In the data rows, 128 means zero.
Here are some points:
[ 98 152 130 135 121 147 107 150 152  77 144 110 127 117 125 128 135 149
 146 125 140 123 196  82 116 144 103 134  57 136  94 112]
[148 143 152 157 155 156 133 127 157 149 144 152 139 161 150 146 122 134
 133 142 148 142 153 146 141 132 141  96 114 134 171 152]
[101  73 121  97 104  94 137 121  83 127  87 137  92 110 114  93 108 109
  77 128  78 116  64 131  87  89 116  65 138 108 107 104]
[106  83 118 134 117 134 142 130 122 154 127 104 123 144 114 131 138 117
 130 133 120 142  66 119 100  80 150 156 161 156 125 139]
[106 143 115 123 115  95 134 104  49  58  94 102 147 114 100  95  99  97
 100  97 104 107  98 117  59  83 119  83 135  88 112  80]
[ 63  51  96  70  82  90  98  75  89 111  95  73  78  92  89  91  81  70
  98  78  89  81  45  87  58  55 106  97  82  90  84  93]
[158  84 128 144 150 122 145 116 142  89 119  73 121 135 126 113 163 152
 162 110 139 145  92 140 101 154 143 172 132  90 104 119]
[ 94  76 105 110 135  88 152 105 104  64 103  81 111 102 124 105 130  83
 133 111 107 107  96 140 117 104 131 132  95  81 124  92]
[173 178 128 145 154 123 108 121 137 156 155 168 142 129 124 137  99 122
 104 122 129 109 132 129 147 121 128 113 156 136 160 124]
[181 173 169 173 166 152 179 167 136 164 140 152 176 161 178 169 161 156
 139 168 125 160 118 196 157 163 164 148 173 172 170 177]
[ 79  89  85 110  99 101 111 100  85  55  93  95 105 106 100  85 110  61
 115  84 104  95  75 104  91  77 122  78 119  70 133  81]
[ 93 118 110 127 138 103  94 102 146 116 123 105  93 119 106 109 139  92
 107 123 124 132 127  95 127 123 102 157 128  86 123 127]
[116 123 137 120 132 138 135 123 157 175 134 176  95 131 132 144 165 152
 128 138 149 133 115 136 176 105 143 103 188 143 160 128]
[191 153 184 153 200 180 134 176 220 147 198 171 165 199 218 191 140 181
 190 199 204 191 139 175 168 158 161 195 248 228 187 208]
[171 231 190 202 207 223 197 204 234 180 219 179 188 196 200 224 208 204
 223 224 214 202 255 166 186 215 193 232 184 189 206 206]
[ 89 110 102  97 116  85 111  94 100 142 121 105  89 111 121 105  95 119
 118 100  81 109  54 136 105  88 112  91  65 126  92 115]
[171 111 156 122 128 129 129 150 165 188 182 120 162 169 168 160 183 134
 175 132 155 154 131 154 190 173 162 203 185 160 140 162]
[ 90 124 115 128 143 121 117 109 112 108 119  93  97 114 134 121 106  92
 119 108 126 122  93 130 105  84 126 100  77  98 114 116]
[105 140 148 146 149 138 132 132 166 148 134 120 117 138 142 136 153 114
 156 111 121 146 127 136 138 142 147 176 170  85 157 127]
[ 88 131 108 135 139 122 133 109 113 109 111  97 114  96 126 117 138  99
 133 102 111 133 104 128 151 111 123 123 163  90 111  99]
[169 142  88  86 113 113 119 101  71 113 105 131 124 103  81  97  63 135
  67 103 132  79 125  92 120 121  87 135  69  55  93  80]
[172 177 163  99  46 145 102 141 162 156 110 194 178 117  99 100 117 116
 146 140 121 106 160 192 148 195 130 185 184 162 142  84]
[169 140 109 120 121 115  73 125 132  84 156 132 147 137  99 109 102 101
  89 117 118  87 111 110 155 150  80 103 150 124 128 151]
[119 142 124 143 160 148 104 163 175 125 146 105 141 133 125 166 172 163
 182 155 181 161 199  99 180 196 120 185 134 139 137 145]
[147 130 175 150 115 146 198 176 132 170 122 200 170 170 136 167 187 213
 158 190 142 166 161 219 147 142 142 123 146 199 173 141]
[113 101 130 129 144 134 122 122 160 147 127 132 125 146 136 156 167  86
 162 129 150 146 162 101 161 143 111 136 164  92 129 122]
Here are 12 more points, each followed by its number:
[160 143 158 137 142 138 178 150 129 186 137 169 156 155 167 142 143 159
 142 151 137 154 129 203 151 160 169 114 165 169 159 162] 0
[ 76  33  87  67  60  82  92  84 112  79  76  93  86  98  84 101  69 112
  99  83  65  88  91 119  65  99 117 145  26 114  96 119] 1
[178 207 174 193 200 209 150 216 240 180 223 199 214 188 178 204 211 228
 214 229 220 191 249 195 195 228 140 224 185 178 179 212] 2
[170 108 117 101  99 114 106 134 104  94 113 163 126 122 118 125  83 170
  75 100 110 113  84 123 172 169  96  58 120 165 143 130] 3
[152 142 163 130 130 136 144 148 137 130 136 144 139 152 157 127 122 154
 134 148 102 144 159 180 135 192 166 117 125 199 137 161] 4
[172 150 159 162 154 156 165 159 195 164 173 207 134 158 153 162 192 173
 164 154 183 181 201 136 192 152 158 147 195 125 180 161] 5
[177 137 155 162 169 157 156 162 119 162 150 205 194 146 129 137 149 162
 115 134 131 130 126 171 183 216 159 210 103 110 165 138] 6
[184 203 186 184 218 198 186 164 187 179 192 185 188 171 178 171 199 144
 173 181 192 202 177 200 232 157 178 152 178 133 174 177] 7
[102 103 129 115 117 125 108 132 151 146 125  87 125 137 135 119 108  82
 131 122 124 108  90 115 106  85 113 193  78 158 119 133] 8
[131 108 154 140 133 124 150 143 125 136 124 109 115 121 125 130 125 177
 105 140  89 153 194 188 124 199 153 110 112 177 112 143] 9
[101 100 102 130 128 114  78 118 116 113 125 110  98 108 102 115 135  78
 107 100 134 130 113  84 126 100  83 115 112  89  96 112] 10
[ 99  95  99  75  89  93 126 102  75 129  97  79  93  89  94  91  80  87
  76  96  70  89 102 141  93 142 124  46  50 146 107 109] 11
Which of these numbered points is nearest to each point below by angle, seen from the average point of the first points? Its number follows each.
[142 134 129 135 116 127  79 152 146 179 168 108 134 133 126 123 118 130
 117 134 131 119 143 114 136 125  92 180 113 164  85 151] > 8
[142 135 153 154  73 145 194 155 106 131 136 166 231 118 139 123 129 154
 125 148 131 127 187 167 135 170 178 172 110 191 170  85] > 6
[117 121 109 112 124 108 134 126 100 134 106 121 106 114 113 110  98 142
 107  79  99 111  83 110 132 116 123  84  91 118 122 109] > 11
[ 98 162 141 145 100 132  67 138 128  52 134 135 131 109 126 110 107 174
 157 122 128 118 167 103  80 151 100 172  64 118  95 124] > 1
[108  48 107  70  49  66 101  86  77  33  85 105  81  74  93  89  33 147
  55  99  50  77 111 134  94 170 124  90  78  84  77 114] > 1
[118 145 128 137 150 142  91 117 151  86 149 144 120 130 148 135  93 120
 114 109  95 131  88 111 131 131 124 193 153 202  99 139] > 8
[185  78 130 164  76 128 150 145  92  95 148 102 196 125 124 134 134 187
 105 140 143 114 172 136 128 109 141 127 106 168 138 121] > 9
[171  62 129 150 142 112 133 122 153 115 132 145 124 127 109 105 150 172
 176 116 115 125 110 119  53 189 148  96 115  95  82 142] > 9
[142 133 138 149 161 145 136 150 160 152 150 171 138 140 135 162 171 130
 161 164 180 181 164 125 179 149 136 115 162 114 159 147] > 5
[ 95 119 104 112 147 119  95 138 150 138 141 106 115 120 107 127 163 122
 164 138 153 144 144  87 157 142  79 164 126  82 136 135] > 10
[107 115 128 129 143 131 132 120 166 153 156 144 105 152 141 141 147 123
 136 126 151 143 134 132 166 125 144 164 159 109 143 128] > 5
[152 154 170 159 167 150 175 163 149 199 136 139 151 164 180 154 133 147
 141 161 136 150 128 179 138 161 173 125 120 187 152 162] > 0
[123 146 146 151 164 137 146 143 153 175 127 155 153 131 151 144 165 118
 145 129 140 144 119 144 146 119 153 142 142 127 155 157] > 7
[ 65  61  90  88  75  81  83  71  89 141  84  88  63 103  97 104  90  62
  81  85  63  88  33  83  91  56 111  72  88  82  80 108] > 1
[132 170 140 142 136 148  95 136 144 121 157 107 124 133 131 154 140 147
 152 157 187 146 198  95 127 134  87 172 135 132 131 126] > 2
[ 97 146  99 144 135 124 111 109 126  78 108  60  85  99 115 123 146 123
 130 130 133 125 140  94 115 100 110 117 130 106 112 110] > 10
[124 153 105 118 132 130  99 107 129 107 122  86 102 118 109 111 117 107
 113 110 134 109 125  89 131  77 108 107  73  83 126 112] > 10
[123 177 147 151 161 138 149 135 131 165 117  97 135 162 152 150 115 102
 121 151 103 128 122 151 138 163 171 119 110 167 100 137] > 4
[198 173 138 157 132 171 123 153 133 145 164 167 149 133 125 157 138 110
 110 151 177 125 204 100 166 118 108 131 152 123 154 130] > 5
[216  75 124 145 106 122  86 136 121 154 148 115 160 137 108 128 121 136
  84 136 131  95 180 107 137 131 101 129 176 143 109 119] > 3
[100  97 101  85 113 125  55 118 136  41 105  73 138 108  98 122 127 130
 137 125 167  93 150  97  83 161  59 164  87 125 109 127] > 1
[123 142 120 131 143 118 136 113 120 150 129 119 147 119 116 128 116  80
 125 113 108 114 108 116 103 127 132  86  71  98 140 125] > 11
[144 123 112 117 126 152  90 112 121 150 150 145 128 125 104 128  92  75
 120 137 142  90 149  75 124 102  74 144 149 105 113 127] > 10
[117 110 120 140 154 135 108 132 164 173 130 104 114 142 146 119 155 105
 150 125 124 139 118 120 158 136 137 192 165 110 118 133] > 8
[ 93 118  94 124 127 127  92 113 117  82 126 109  94 109  97 129 113  88
 124 114 145 109 159  68 130 120  84 132  88 124 136 112] > 10
[106 125 119 126 144 118 121 123 132 167 135 105 118 140 133 114 135 104
 141 132 115 130  82 134 129  98 139 105 121 125 139 139] > 8
[ 78 109 123 107 117 111 118 116  96 142  99  84  91 117 122 103  98  87
 112 107  74 120  76 134  92 112 132  92  76 142  99 109] > 11
